In the data rows, the value 128 means zero.
Here are some points, each followed by its number:
[ 81 129 136 127 163 122 149 134] 0
[103 110 122 121 146 130 123 147] 1
[157 159 147 132 140 147  81 100] 2
[114 122 107 159 123 155 126 145] 3
[136 105 143 129  58 119 148 150] 4
[105 140 121 134 143 105 118 157] 5
[118  96 113 140 136 112 142 146] 6
[137  76 135 148 108 109 189 159] 7
[119 138 139  99 132 116 127 131] 8
[123 124  95 177 124 148 106  85] 9
[116 142 110 100 128 140 131  68] 10
[139 153 146  77 175 126 116  91] 11
[124 182 128 117 166 150 103 100] 12
[ 86 133  91 150 117 159  98 105] 13
[111  85 172 150 111 102 171 158] 14
[140 127 105 131 136 158  99  90] 15
[139 154 125 100 167 117 109  65] 16
[150 128 114 154 154 167  76  72] 17
[135  86 145 166 116  98 183 189] 18
[121  69 119 115 114 129 139 181] 19
[136  82 156 129 111 143 156 159] 20
[124 106 156 130  99 117 149 160] 21
[128 144 102 156 110 165 118  79] 22
[148 173  93 156 136 166  52  76] 23
[109 101 141 125 135 105 158 166] 24
[139 102 156 149 135 145  99 106] 25
[122 126 113 170  96 182 121  78] 26
New points follow, each followed by the numbers of its three nearest points above, looking only along the 3 directions in which the numbered points spread most, nearest first.
[138 136 164 147 144 127 153 141] 8 21 6
[155 134 150  77 160  85 150 153] 8 24 0
[121 116 124 134 135 119  91 113] 10 25 15
[114 159  77 102 187 135  79  53] 12 16 23
[141  89 122 140 100 152 131 152] 4 20 21
[135 161 130 117 130 124  98  63] 2 10 16
[112 107  73 134 126 127 144 121] 3 1 6
[128 126 121 143 133 127 121 126] 1 25 3
[103 122 131 126 141 137 155 138] 1 6 5
[138 151 132 132 132 162 111  91] 15 2 10
[137 131 117 130 122 127 114 142] 1 25 6
[141  85 149 111  87 124 137 175] 20 21 14
[138 131 146 134 108 126 119 128] 25 8 6
[136 114 149 114 141 136 121 169] 8 6 1
[120 121 116 153 117 127 139 160] 6 3 1
[132 163 108 124 156 135 122 104] 10 12 15
[109 101 132 172 117 147 184 163] 19 7 6
[151 117 149 123 110 114 100 134] 25 8 21
[147 146 113 135 137 133 113 126] 10 25 15
[128 130 104 126 176 130 140  79] 10 12 15
[ 89  97  62 178  99 160 156 156] 3 6 13
[149 135 138 105 133  93 145 147] 8 24 21
[123  98 132 108 117 122 164 143] 21 24 20
[156 160 138 125 135 125 115 117] 10 2 25
[152 140  99 107 137  96 136 156] 8 1 5
[141 103 156 147 101 115 150 148] 20 4 21
[127 161 147  98 144 121 111 110] 11 16 8
